which system made each run:
path 1, D (9 x 22):
[[ 13  14 -13   5   3  19 -27 -11 -30  -1 -25  20 -26  11 -26  -5   1 -13
    2 -16  -8 -10]
 [ -7  -3 -21   6  18  -6   5   0 -38 -22 -15  31  -3  20   4 -30   8  10
   -3   1  -8   9]
 [-20  -5  12  33   7 -17  23  23 -22 -26   7  -1   2  13  18  -3   5 -12
  -14   4   0  20]
 [ -2 -10  44  20 -17   5 -16   3 -24 -20   0 -22   5  -6   6  24   4 -14
  -14   1   9   9]
 [  0  14  22  -4  -8  31 -38 -10 -10 -17 -23  -7  -1  11  -9  16 -11   6
   11 -17  -8  20]
 [ 16  29  -9   1   9  11 -13   9  -9 -21 -10  26 -17  23 -20 -16 -14  -7
    4 -17 -22   4]
 [ 14 -13 -20  27   8   6  17  13 -32 -19  -2  23 -10   5   4 -25   7  -6
  -23  -7  -8  -4]
 [-21 -19   0  39   2 -11   4   3 -40  -4 -15 -11  -7   7  20   6  16  -1
  -11   0   9  16]
 [-17   7  43   5   2 -11 -26  -3 -24 -22  -7 -10   0   4   6  13   0 -20
   12  11  11  22]]
path 2, V (9 x 22):
[[-24  -4  11 -20  -9  19  22  23  21 -28  10  13  31  11  23  -1   1 -12
    8  -4  18  11]
 [ 22   8  14  -3 -24 -21 -35  13  13  -1  15   7   9   3  -5  31  14   6
  -10 -21   4 -18]
 [ 32  -7 -10  14  11  15 -32 -27  -9   3  -2 -15 -17 -19 -13 -11   1  16
   -3   1 -22   9]
 [-28  20 -11  12  16  20  30  -2  -6   8 -21  -9 -25  16 -14 -11 -21 -21
   13   1 -11  16]
 [ -8  -6  13 -10  -7 -23  27  17 -26  -7 -10  24   8   5  12  -8  -2 -17
  -11  13  25 -23]
 [  3 -30  -8   7 -10  -3 -13   9  14 -18  23   5  31  -7  31   7  32  16
   -6 -11  12   8]
 [ -1  15  11   5  -5 -10 -27 -16  21  12  15 -32  -3  -5 -23  30   6   4
    7  -2 -17  10]
 [ 18   8  18 -15   7  26   8 -19 -13  -5 -16  -8 -13 -12 -28 -21 -33  -3
   -5  18 -16  -2]
 [ -9  10 -16   5   3  18  22  30  -7 -16 -21  30  -5  28  16 -17 -14  -6
    2 -22   4   5]]
path 3, W (9 x 22):
[[ 37   5  12   1   4 -18 -50 -11   9   3  11  -4 -12 -23   4   4   3  -5
   15   5   6  -2]
 [-17  -5 -25  -9   7  19   9 -28   4  36 -12  -8 -15 -12 -16  -2   8 -24
   19  10  11 -14]
 [-11  11 -15 -11  -2 -25  46  17  -2  15 -12  16  -2  18   1 -11 -18  10
   -9   3   2 -18]
 [ 26 -15  -1   2   0 -13   2  23  27 -24  31   9  22 -10  36 -13   3  17
   -6  -1   3   7]
 [  3   0   7  13 -14   6 -30  -3  29  18   9 -27  -3 -12   6  35  11 -11
   14 -13  10   3]
 [ -1   6   7 -26  -3 -22  -9 -27 -18  32 -20  -1 -11 -11 -23   4  -4  -1
    8  21  10 -25]
 [ -5   1 -32 -29  12  10  32  -1  17   0   2  23   9   6   0 -33  -7   9
    9   6  -4  -4]
 [ 18  15  -8  21  -8  -7  16  40  34  -3  16   5  -5   9  18   5 -10  -8
   -9 -24  -4  -4]
 [ 27 -22   7  20  -6 -24 -31  -7  -5  14   6 -13  -6 -29  22  13  16   1
   -4   6  18 -10]]
path 4, M (9 x 22):
[[ 18   5  22  28  -9  20   7  22  12 -27  16 -21  -1   0  -3   8 -16  -3
  -23 -13 -22  16]
 [ 20   3  -3  22 -14  12 -21  10 -13  13 -36  -5 -19   5  17  15 -14  16
   -4 -27   7  -5]
 [-17   9 -10 -15   9   6 -32 -15 -22   5 -33  20 -11  11   4  -4   4  -8
   33  -3  17   5]
 [-35   8  11 -10   8  -1  14  -3 -22 -25   8  16   9  18 -23  -6  15 -27
    2  12  -4   8]
 [  1 -20  13  27  -3  -1  20  14 -16 -34  20 -10  15   2   5  -3  11  12
  -34   3 -17  16]
 [ 15  -4   3  40   2   3 -20   8   6   2  -5 -29 -15  -6  28   9  -9  14
    1 -14  -7  26]
 [ -4  18  19  -3  -4  14 -30 -12  -9  17 -34 -13 -22   0  -5  19 -18 -17
   23  -6  14   1]
 [-18   7  12 -35  -9  20  -9  -7 -22 -22 -19  26  16  19 -18   0   2  -3
    4  -4   5  -4]
 [ -4   1 -10  15   6 -13   6  20 -14 -38  19  29  12  23   2 -13  18   1
  -15  -9 -15  10]]
path 5, X (9 x 22):
[[ 18   0   9  -2 -15   0 -25 -16 -30   0 -20  -2   0   2 -24  13   1  35
  -24  -9 -16 -11]
 [  0  24 -21   3  25  -3 -22  -6  -5  -1 -18  15 -22  15   5 -20  -8   1
   32  -6  -9  22]
 [ -2  -5  -9   9   1  15  33  26   4  -6   6  19  -6   2  14 -15  -2 -45
    0  -3  20 -12]
 [-11 -37   2   9 -16  -6  16  -3 -22  -6   3 -10  25  -7  11   9  24  27
  -31   6   5  -3]
 [ -9  10  19   7  10 -28 -26 -15   8   1   9 -28  -2  -4   4  13   1  10
   17  14  -9  30]
 [ 20  26  30 -12  -8  24  -9  12  16 -10   0   1 -11  -4 -13   4 -30 -36
    8  -4   4  -7]
 [  8  -3 -14  -9 -18  17   0   8 -24 -10 -22  27  10  21  -8  -1   1  27
  -22 -25  -6 -16]
 [ -5  -4 -35  21  23 -34 -12  -3 -10   5   5  14 -10   7  15 -14  26  10
   12   0  -3  13]
 [ -4 -16  10  20   8  17  15   3  10   1  14 -19 -11 -23  14  -6   1 -49
    8  16  19   5]]
path 6, X (9 x 22):
[[ -7  12   2  -9  21   2  11 -14  23  13  -5 -26 -12 -10   7 -15 -30   1
   27  23  -4  23]
 [  1  14  12 -29 -20  12  30  22  31   6  -1   7  11   3   1   5 -26 -13
   -2  -6  14 -23]
 [ 12 -11 -19 -22 -17 -14 -13 -10   0   9   7  17  23  -1  -9   9  24  38
  -15  -8  -2 -25]
 [ -1   4 -31   8  20   0 -18 -23  19  20  14 -12 -15  -8 -15  -4  17  -5
   22   2 -14  11]
 [  1   5  -1   1   4  28  44   1   9  13  -4 -13 -18 -11 -19 -15 -23 -33
   -5  10  -2 -11]
 [ -3 -13  -4 -23 -12  -2  34   1  -3   7 -18   2  19   3  12  -9 -17  46
  -17   5   0  -9]
 [ -5   9 -13 -16   4 -35 -16  -1  35  15  17   3  10  -1  16   8  13  14
   25   2   7   2]
 [ 12   1   2  -8  -6  22  -8 -11  25  15  21  -7  -4 -23 -26  10   9 -40
    2   1   6 -24]
 [ -3  -5 -14  -9  -5  29  20 -21 -15   7 -16  -8   3   4 -34  -5  -6  25
  -21  -1 -25  -6]]
path 7, V (9 x 22):
[[  7 -12 -41  23   4  15  -3  16   6  -4  -8  13  -3  12  31 -11   8  21
    0 -28  -1  11]
 [-17  10  -1  12   8 -40  -9 -11   0  32  -1 -16 -18  -4  -1  18   9 -17
   19  13  11  -1]
 [ -2 -27   6 -25  -1  24  24 -24  -1   1   7 -11  16 -27 -11 -17   1  -1
   -9  28   5 -10]
 [-15  19  -9 -11  -9   6  21  24  27 -15   5  10  20  30  -1   4  -8  22
   -3 -21 -17  10]
 [ 43  16  18   4   1 -38 -28  10   4   1   5   8 -16 -12  12  -2 -16  -3
    6   4   6 -11]
 [  9 -24 -25  13   1  48  -5 -17   5  19 -15 -14 -12 -21  10  -7   3  -7
    7  -8  10  -1]
 [-41  18 -19 -11   1 -18  19  -7 -12  22 -18   6  -4  28 -24   9   6   7
    7   0  -7  -5]
 [ 16 -10  12 -16  12 -29  16   5  -1 -22  28  15  14 -16  10 -30   0  -7
   -6  30   5  -5]
 [  8  -9  -6  15 -16  29  10  23  43  -1  16 -18  12  -5  20  15   1   0
   -7 -25   2   4]]
path 8, D (9 x 22):
[[  5 -15   5  13  11  32  -5 -22  -5  -8 -10 -32  -3 -14   6 -11 -15  26
   -1  10 -18  33]
 [ -7  34  10   0   0   1  14  14  -4  13 -33   3 -27  17  -4   3 -37 -21
   12  -7   5  -4]
 [ 24 -14  -1 -13  -8  -2 -20  12 -15 -21   2  40  13  -3  17 -12  14  -5
   -5  -8  20 -22]
 [-30 -13 -27  28   5  15   2   0   7 -13  14  -9  11  16   3  10  33   6
   -1 -17 -14  27]
 [  4  16  26  17   8 -33  -1 -11 -24   3   7 -21 -21  -5 -31   6  -4 -14
  -12  22 -17   0]
 [ 11 -13  23 -22  -4  32   3  -9 -13 -19 -24  -1  10 -13  17 -20 -29  13
   -1  13   9   8]
 [-15  22 -11   6 -14   9   4  33  16  -1 -18  14  -3  33  15  17 -10  -1
    9 -36   6   4]
 [ 30  -3  -6  18   5 -18 -35   2 -10 -11  28  19  -9 -11  -9  -2  31 -23
   -9  -5  -1 -15]
 [-24 -21 -13  11  11  32  12 -28 -18  -6  -5 -19   3  -4 -12 -11  13   7
   -4  12 -15  23]]
path 9, W (9 x 22):
[[ 29   2  16   9 -12 -20  -5   3  -3  29 -19 -18 -21 -19  10  11 -24   7
   -9   5  11 -20]
 [ -4 -19 -13 -29   8   6  -7 -18   0  10 -14  14  11 -14  28 -17   4   7
   27  13  30  -4]
 [-27  24 -12 -16  -4  -9  16  21  32   6  13  18   8  23  -5  14   7 -24
   17 -13   8  -9]
 [ 35  -3  -2   6  -6 -38   0   4   8   7  33   2   1 -16 -13   1  11   9
  -27   6 -11 -27]
 [  7 -12 -22   5   6  13  -8 -20  24  26  -4 -30  -5 -17  15  -2  -5  30
   13   0  -4  15]
 [ -4  22  18 -18  -4  -3  10   9  12  20 -26  -2 -14  -2  12   4 -36 -20
   23   6  24 -10]
 [ 11 -18 -15 -22  -7  -7   5   6   1   0  11  36  17  -9  10 -12  21 -10
   -4   1  25 -33]
 [-12   9 -33  10   2 -22  -5   7  29  12  19  -1   6  17  -1  16  24  17
    6 -18 -13   6]
 [ 24  11  22   6   6 -32   1  -5  16  15  17 -28 -16 -24  -5   0 -21  -5
    0  25  -6  -1]]
path 10, M (9 x 22):
[[-32 -24 -10  -7  -3  13  15 -17 -29  -1 -25  -2  19   9   6  -3  12  33
   -7   4   3  10]
 [-10  11  21   4  15 -32 -10  10   9 -28  23  -1  12   7  21  -5   3  -3
   17  12  -4  33]
 [ 19   0  27  25 -10  24  -6   6   3  -9  16 -19 -11 -17 -15  13  -2 -39
  -15  -4  -3  -5]
 [  1  -1 -10   1 -18  28  -8  -7 -11  10 -35  -7   2  14  -7  15  -8  39
  -13 -26 -11  -1]
 [  0  21  -2 -11  15 -32 -24   4 -17 -10 -18  29 -11  18  16 -16  -7   6
   25   2   6  11]
 [-12  -6   4  11  11  23  13   1 -13 -17  12   9  -7  -5 -10 -13  12 -55
    2   8   9   0]
 [-28 -18  -2  18 -15  11  25   2 -11  -4  -2 -22  19  12  -4  19  15  23
  -29  -7 -12   9]
 [ 19   2  21  11   6 -33 -34   0  -3 -11   1 -11   0  -7  28   1  -8  27
    6   8  -3  23]
 [ 11  17  14   3   5  35 -19  -3  11  -3  -6  -7 -22  -7 -14   1 -15 -43
   20  -5   2   3]]
path 11, R (9 x 22):
[[ 21 -10 -31  14  14  33 -17 -24  -4  11  -6  -8 -19 -14 -14 -17   6   1
    4  -6 -15   3]
 [-28  20 -13  -2   9 -16  31  -6 -16  22 -27  -1 -17  21 -19  -4 -17   5
    3   8 -10   1]
 [  2 -19  13 -22  -7 -20  32  11  -3  -9   8  11  24 -11  23 -15  -7   8
  -14  22  20 -15]
 [ -2 -19 -13  21 -10  10  -6  15  35   2  24 -13  13  -8  28  19  24  -7
    3 -18  12   8]
 [ 12  15   5  -2 -10 -11 -41 -19  -1  22  -2  -9 -14  -4 -31  29  10  -1
    3  -7  -8 -16]
 [  7   1  -6 -32  13  32   8 -25   0   0 -16   2  -3  -8 -16 -30 -23  10
   10  16 -10   1]
 [-16  17 -20   3   6 -10  46  30  18  -2   2  16   1  26   9 -14 -14  -1
    0  -8  -7   5]
 [ 24 -21  -2  17  -9 -37   0  14 -13   4  18  10   3 -15  14   2  21  -3
  -26   4  13 -28]
 [-12 -28 -15  15  -2  23 -18 -26   0  18  -4 -27   1 -18   8  14  26   1
    7  -1  10   8]]
path 12, R (9 x 22):
[[ 20 -25 -15  27  -4 -14  -1  -2   5   1  26 -17   9 -13   6   3  21  31
  -27  -3 -16   3]
 [  7   3   3  14   1  -5 -11 -19   4  39 -17 -36 -27 -19   2  13 -14   2
    9   8   5  -1]
 [-14  10   6 -43 -12  22  11  -5   8  17 -29   9   3   2  -5   2 -22 -10
   16   2  22 -21]
 [ -2   2 -24 -25  -1  -1   7  16  26 -19  19  33  26  15   8 -13  13  11
    5 -14  -1  -3]
 [ 22  -4 -20  29  14 -27  -4   2   9   3  40  -3 -10 -12 -12  -6  24  -5
  -14   3 -20  -2]
 [  3 -16  -4  18  -5  12  13 -23 -19  32 -18 -30 -21 -19 -17   5  -4   1
  -17  10  -4 -13]
 [-22   1  -1 -28 -11   5  17  -3   3  20 -39  -4  11  11  17   4 -23  30
   12   1  16  -1]
 [  2   8   1 -29  -1 -22   0  17  36  -8  26  22  19  -1  20  -4   4 -10
   21   3  18  -7]
 [ 17  -8 -19  14  -2  16  -8   0  21  -1  37   2   0 -14 -20   4  29 -24
  -12 -11 -10 -15]]

runs to name:
path 13 (2 x 22):
[[ -5 -16   3  -7  -7 -33 -24 -28 -20  12   1  -9  13  -8  -8  16  25  32
   -7  15   0  -7]
 [-14  21   1 -32  14  15   9 -18  28   0   2  -9   6   3 -16 -13 -23   8
   24  15 -16  20]]
	W
path 14 (2 x 22):
[[-30  -9  -2   2  13   2  18 -23 -31   6 -29 -17  -3   5   3 -12  -8  21
    4  20  -5  23]
 [-17   5  40 -12   2  -2   4  13  10 -31   9  -7  17   1  26  -2 -15 -13
   14  16  14  27]]
	M
path 15 (2 x 22):
[[ 37  -1 -21 -26   2   3 -12 -11  17   1  10  16   7 -11  -7 -23  -5  31
   -2   0 -15 -12]
 [ -9   5 -46  10   5  18  13   1  33  32  -2  -3 -15   5  -3   3   6  -6
   13 -21  -2  -4]]
	X
path 16 (2 x 22):
[[  7  -1 -29 -18 -12   2   6  -8   1  32  -5  20  -5  -3 -25   4  13  -9
   -7  -8   9 -45]
 [ -3 -20 -33  -8  13 -28   2 -15  -1   9   8   7  14  -3  15 -17  21  37
    4  12  -1   3]]
	D
path 17 (2 x 22):
[[  7  -4  -1  -8  13  -9 -15 -28   0 -11  17 -16  11  -8 -14 -10   7  37
   -2  16 -29  22]
 [ 11  30  -4  10   6  14   6  16  40  11   2 -12 -24   3   0  -1 -31 -19
   17 -12 -10   9]]
	X
path 18 (2 x 22):
[[ -7  26 -14   3   8   2 -14   0  23 -15  18   0   4  23 -22   5   8  11
   10 -17 -33  23]
 [ 37  11  12   9  11 -19   8  -3 -16  -2   6  -1 -24 -14 -23 -22 -23  -6
  -19  19 -20 -11]]
	R
path 19 (2 x 22):
[[-16  -9   2   5   9   2 -23 -15   1 -24  35   0  17  -3 -12   6  41 -19
    7   6  -6  15]
 [  6  13  18  22  -2  -7   9   0  -5  -9  13 -27  -8   4 -34  10  -8   9
  -28   1 -36  11]]
	M
path 20 (2 x 22):
[[  1   7 -11  14  19   3  20  14 -24 -21  -2  29 -16  13  -2 -31  -3 -30
   -2   3  -4   2]
 [ -1 -33  -8  27   0   4  24  18  -9 -17   3   0  12  -4  39 -12   8  10
  -18  -2  10  12]]
	X
path 21 (2 x 22):
[[  2  10 -24  15  31   0  -5 -11  14   6   6 -16 -21  -2   2 -20  -8   5
   22   6 -20  30]
 [ -4   4   9  -9   2  -1  39   5 -12   9  -8   8 -13  -7 -12 -16 -18 -36
   -6  20  13 -23]]
	D
path 22 (2 x 22):
[[-10   6  -8  -1  -9  11  16  36  12 -13   2  30   7  18  19   2   5 -30
    6 -23  22 -10]
 [ 19 -16  -7  15 -16 -34 -29  -1 -12  14  12   3   2 -10   3  21  32  14
  -18  -7   8 -23]]
	V
path 23 (2 x 22):
[[-10   4   1 -34  -4  -3   8 -20  17  20 -16 -17  13  -2  -1   2 -20  41
   11  12  -4   5]
 [  4  28  -8 -34   1 -12   2   3  44  13  17  14   3   3 -12   0 -11 -11
   23   1   0 -14]]
	X
path 24 (2 x 22):
[[-15  -5  10 -35   4  28  17 -16  16 -22  13  -4  27  -4 -15 -15  -5  11
    4  17 -12  15]
 [ 18  22   4   1 -20  29   2  23  14  -7 -11   6  -5  17 -16  11 -23   3
  -14 -32 -16 -10]]
	W
path 25 (2 x 22):
[[-25  -4  16   3   1  29   3   0  -4 -40  17  -4  22  11 -11   1  16 -12
   -3  -1 -12  28]
 [ 13  16  29  23  -2 -15 -10  13  -9 -27   7 -15  -2   9  -7   9 -13  18
  -19  -7 -29  23]]
	R
path 26 (2 x 22):
[[  8  -5  34 -16  -9  -7 -15 -23 -24  16 -25 -19  -5 -21  -1   7 -20   5
    0  23  14 -10]
 [-21  22  10 -39   1  18 -14  -4   8 -19 -14  16  18  22  -5  -1 -11   6
   27  -6  -1  17]]
	X
path 27 (2 x 22):
[[ 23   5  15   6  10  18   0 -17   3   1  13 -19 -20 -25 -32 -10 -13 -30
   -5  16 -16  -4]
 [ -7   3 -12   4 -10  33  30   9 -13   4 -38   1  -7  20  -3  -5 -25  17
  -14 -19  -8  -2]]
	R
path 28 (2 x 22):
[[-15  13  27 -12   1 -22   7  10  -7   1  -6   9  -4  -1  12   1 -10 -38
   18  18  30  -8]
 [ -7 -27   3  -8 -16  36  -1  -6   4 -18  20   1  29 -10  -7   8  30 -10
  -16  -6   7  -7]]
	M
path 29 (2 x 22):
[[  3  26 -16  26  22  -9   2  16   6 -15  12   8 -21  19  -9 -15  -6 -16
    8 -10 -24  21]
 [ 11 -11  13  22   0 -14  15   2 -46  -4  -8   3 -15  -8 -12  -9   1 -17
  -30  14   1 -18]]
	R
path 30 (2 x 22):
[[ -2 -12 -24 -28   1  15 -11  -9   8 -18   6  28  29   6   4 -16  20  24
    7  -7  -2   3]
 [  0  14 -14  20  21 -29  10   2  20   2  33 -13  -9   3 -14  -6   6  -1
    4   9 -28  17]]
	R
path 31 (2 x 22):
[[  7   7  26   6   9   0 -10  -4  -5  -1 -25 -26 -15  -7  23  -6 -36  10
   14  12   3  26]
 [  0  19  13 -15  -8  27  -4  19  11  -9 -14  21  -5   9   6   1 -18 -40
   19 -15  22 -10]]
	D
path 32 (2 x 22):
[[ 21 -12  18  10  -7   9  18  29  -1 -35  17  13  12  -6  20 -15  -6 -16
  -21  -2   6  -2]
 [ -3 -16   2  28 -18  -7 -19   6 -12  -1  -7 -13  12   8  18  28  19  30
  -17 -21   0   9]]
	X
path 33 (2 x 22):
[[  7  13  22 -13 -15 -28 -33   2 -18  12 -26   9  -7   3   7  22  -7   3
    9  -4  21 -17]
 [  8 -22 -21  -6  13  30 -24 -27  -6  -9   6  11   5 -17   0 -20  26  -6
   11   4   3   4]]
	V
path 34 (2 x 22):
[[ 21 -23 -16  16  -8   7 -10  19 -19 -19  -3  28   7   3  27  -9  17   6
  -16 -20  13 -11]
 [-28  -7 -15  42  10  -3 -11  -3 -13  -3   5 -14  -9  10   4  14  33 -12
    5  -9  -5  25]]
	D
